In the rows, 128 means zero.
Each named turn below is shown by a few rows before and after it. Which turns, in which order, take the first row of each later pair to the second? The first pair is answered.
bafon (before |-> after):
[108 113  77 122 109 119  73 113 156  56 129 190 117 138 121 115 108 134
 123 143 140 118 156  95 164 126 120  98 138 122 132 140 143 155  72 154
 138 149] |-> [126 112  97 117 120 113  73 110 157  49 118 164 123 143 107 114  92 108
 105 127 142 105 166  96 160 115 103 119 137 106 122 140 145 159  81 133
 132 169]
[103 128  94 122 100 130 126 146 148 160 144 189 107  88 162  99 137 150
 164 135 110 153 125 124 122 180 154  60 124 160 129 153 150 186 125 133
 105 113] |-> [130 150 108 126  92 101  92 194 154 139 135 153 112  93 162  81 158 108
  92 121 123 143 167 119 140 139 131 100  90 136 104 129 161 198 126 127
  96 144]
[132 146 113 123  70 130 115 178 134 110 173 146 114  98 159  99 129 113
 114 119 115 155 111 147 155 154 120 122 135 149 135 147 112 137 132 156
 135 123] |-> [154 143 131 117  88 120 111 177 134 103 158 112 127 109 137  97 111  82
  92 100 117 139 126 148 149 133  95 150 132 126 124 142 113 145 149 124
 124 152]
kidos (before |-> after):
[160 110 136 111 121 115 121 121 153  85  93 110 148 163  77 117  77  97
 100 109 149  89 124 140 127 118 107 183 146 106 143 146 134 149  91  83
 106 133] |-> [130 153 119 155 131  90  99 177  82 128 133 146 143 166 104 128 155 103
 126 145 141 109 121  82 172 108 141 107  78 124 122  73 125 108  83 130
 120 110]
[134 149 106 141 155 106  97 125 120 130 138 141 143 139 102 130 142 118
 137 132 107 117 127 103 133 122 145 129 109 123 109  99 115 119 100 141
 139 138] |-> [131 125 115 124 165 128 123  82 134 133 122 134 143 139  96 141 108 130
 159 125 104 112 112 118 106 134 144 131 142 126 123 127 117 124 111 123
 138 136]
[138 129  88 112 123 109 103 164 155  87 150 135 113 111 115 108 159 118
 124 148 133 128 128 138 160  96 155 160 122 115 120 149 138 142  95 153
 123 146] |-> [112 120  90 118 151 130 138 123 120 128 156 151 107 113 119 141 156 151
 192 165 124 138  95 125 142 114 179 103 127 133 126 140 138 113 111 154
 126 121]
Bop (before |-> after):
[153 121 181 127  85 118 136 179 105 158 176 156 152 141 182 118 137 140
 123 152 158 130  75 130 150 175  76 109 151 140 115 142 159 127 153 120
 135 129] |-> [152  99 159 120 107 117 134 146 119 143 167 168 175 164 136 118  99 131
 148 135 145 113  62 137 143 181  84 120 188 130 121 168 147 141 131  96
 138 130]
[139 103 123 120  93 148 142 109 158  97 122 124 130 100 120 109  97 141
 119 128 146 135 106 172  98 140 111 142 159 124 147 172 123 143 132 137
 112 146] |-> [135 104 142 116 100 154 149 103 154 112 109 104 118  98 137 124 108 153
 102 137 158 133 119 170  85 131 109 139 140 124 145 160 136 137 142 140
 111 142]
[169 115 144 120  92 128 142 150 129 115 101 125 113 128 146 100 166 165
 120 112 157 126 139 123 136 113 149 181 114 128 124 113 142 121 111  83
 145 147] |-> [170 117 127 123  84 122 136 162 131 102 117 145 120 128 141  89 160 149
 128 105 150 130 128 127 150 124 148 185 130 128 125 120 130 127 106  84
 146 148]
[127  88 112  99 108 146 135  80 167  94 121 140 153 125 103 128  72 141
 144 119 122 121 127 170  99 158 112 155 175 124 144 188 119 175 103 114
 127 124] |-> [117  97 162  94 116 160 164  76 154 129  88  87 120 106 151 166 117 176
 102 141 157 123 160 160  66 134 105 146 122 129 137 149 157 153 131 129
 121 123]
Then:
(two turns a pair)
[112 145 146 133 102 149 112 142 123 126 136 141 105 107 155 136 181 153
  96 144 128 147 125 128 137 113 121 134 105 141 140 114 140 134 151 158
 133 123] |-> [114 130 141 126  95 162 129 127 126 124 146 161 105 102 153 130 155 156
 128 137 116 155  98 145 141 141 120 129 136 150 150 141 125 136 160 150
 130 118]	kidos, Bop
[177 136 124 178 142  65 100 162 127 135 158 114 188 125  60  67  96  36
 119  90 139 111 145 120 138 108  69 168 122  97 112 150 127 141 181  63
 147 172] |-> [115 130  69 192 111  93 127 145 119 167 203 216 155  97 116  81 133 140
 216 141 119 157  88 123 138 184 140  85 149 160 154 167 118 115 153 145
 170  94]	bafon, bafon
[143 117 116 128 138 126 153 123 123 136 121 151 138 126 111 131 120 137
 140 137 126 139 105 135 107 140 140 130 156 124 133 140 105 138 112 119
 127 122] |-> [150 136 116 130 122 108 128 161 128 125 122 140 135 124 119 117 149 121
  98 134 136 138 132 127 122 121 130 150 132 117 121 123 111 144 106 132
 126 135]	bafon, bafon
[116 141 113 160 138 119 135 113  99 146 134 123 138 133 125 148 141 122
 138 134 127 136 119 108 139 131 145 114 121 115 125 117 135 121 122 134
 133 108] |-> [127 126 126 142 143 134 150  85 119 135 116 106 137 135 115 151 112 123
 132 122 135 127 122 124 120 136 134 136 142 107 130 140 137 132 133 114
 128 115]	bafon, kidos
[107 124 135 124 120 138 115 104 144 129 116 132 112 136 102 145 135 142
 135 129 144 100 148 140 119 110 131 146 128 111 131 129 152 148 107 126
 134 111] |-> [111 126 140 130 130 130 112 108 135 131 117 121 114 140  97 143 140 127
 132 126 143  97 152 132 124 102 130 147 118 105 124 120 150 145 109 115
 132 119]	kidos, bafon
[137 150 105 141  89 128 124 111 124 115 122 142 136 175  90  95 134  90
 157  95  94 166 116 127 119 171 115 112 144 124 126 129 135 135 112 129
 113  90] |-> [141 158 108 140  81 120 112 129 125 107 120 132 136 176  92  90 146  77
 137  93  99 162 128 125 123 157 112 125 132 121 119 120 137 138 111 129
 106 101]	bafon, bafon
[155 154 158 157 175 101 128 127  60 195 108 118 144 119 158 148 108 120
 140 138 172 129  77 112 132 107 140 118 162  95 102 122 141 121 156 136
 123 151] |-> [167 137 159 141 157 112 128 117  89 168 107 118 145 111 147 129  75 112
 136 120 166 131  69 139 127 122 124 145 197  94 113 160 133 141 159 123
 114 161]	Bop, kidos
[115  99 152 107  84 118 133 118 162 116 127 131  88 108 150 127 133 170
 105 141 165 131 143 152  85 131 106 128 106 141 148 118 149 133 164 135
 130 118] |-> [109 109 130 121  70 113 124 143 141 121 165 174  95 106 147 112 137 159
 140 141 144 149 114 140 119 153 116 100 111 155 147 115 126 122 165 148
 135 107]	Bop, kidos
[126 120 109 132 131 127 137 143 153 112 110 136 153 130 152 106 160 158
 116 123 140 138 143 144 128 141 137 166 163 119 124 114 146 120 115 193
 154 123] |-> [141 103 125 123 159 137 154 108 148 111  95 113 168 140 125 112 120 139
 126 105 137 126 137 149 111 134 120 176 183 107 121 127 142 124 132 154
 147 135]	bafon, bafon
[114 116 102 112 136  95  90 175 117 126 139 144 125 124 137 112 141 121
 124 139 142 154 156 140 147 136 154 122 136 131 157 127 105 123 111 151
 107 120] |-> [111 102  96 108 153  95  89 147 128 119 126 141 135 135 112 118 126 122
 130 134 140 138 159 140 131 132 160 128 149 122 162 139 106 131  95 134
 111 119]	Bop, bafon
[123 146  91 142 121 110  94 142 130 110 152 162 151 137 102 118 135 112
 135 122 124 133 124 125 151 141 132 118 143 122 117 124 120 133  97 149
 116 108] |-> [109 129  92 136 143 118 107 100 135 120 127 152 149 143  96 146 136 141
 142 134 136 121 134 122 120 132 148 112 143 121 123 124 138 131  85 149
 123 100]	Bop, bafon
[127 162 145 141 113 131 117 161 105 154 151 135 107 123 162 133 190 142
 100 138 144 148 147 103 146 133 131 122  85 131 124 106 138 115 141 178
 130 117] |-> [149 140 152 111  94 138 113 145 158 115 127 109 113 121 147 115 145 128
  62 112 151 136 164 137 126 128 102 186 122 115 134 148 143 152 140 151
 118 142]	kidos, kidos
[ 99 110 130 100 114 128 132 123 134 186 130 137 107 105 176 145 133 167
 146 139 164 120 126 149 100 129 141 104 105 154 140 152 121 103 146 168
 126 100] |-> [133 116 159  89 131 110 119 133 136 170 109  81 126 120 147 137 117 115
  92 114 176  97 154 147 101  91 106 147  87 120 122 145 123 118 163 125
 112 136]	bafon, bafon
[135 135 130 116 104 130 122 132 132 122 128 120 108 118 147 119 126 134
 119 133 137 135 120 141 130 131 120 145 140 138 138 136 129 132 141 131
 119 130] |-> [132 131 110 126 113 124 117 130 123 121 138 144 121 130 126 118 118 128
 147 132 125 132 107 132 141 141 130 133 150 138 138 139 116 133 129 129
 125 125]	kidos, Bop
[110 101 168 109 178 167 177 101 132 109 158 118 156  83 102  99  68 111
 174 127 126 156 110 171 127 147 147 125 134 140 121 167 136 142 178  79
 132 128] |-> [ 84 105 131 118 164 163 163 102 142 109 170 157 148  81 118 102  96 153
 188 153 127 167 110 165 131 161 185 106 140 156 134 168 141 142 140 125
 147  97]	bafon, Bop
[114 153  95 147 118 108  81 171 120 127 167 177 128 136 129 104 159 116
 133 132 115 148 132 124 172 132 132 111 102 130 125 105 116 113  88 162
 140 127] |-> [139 128 105 113 106 120  90 144 175  86 139 153 133 133 113  91 109 105
 101 106 122 137 142 164 147 132 106 171 145 112 137 159 116 146  88 132
 131 148]	kidos, kidos
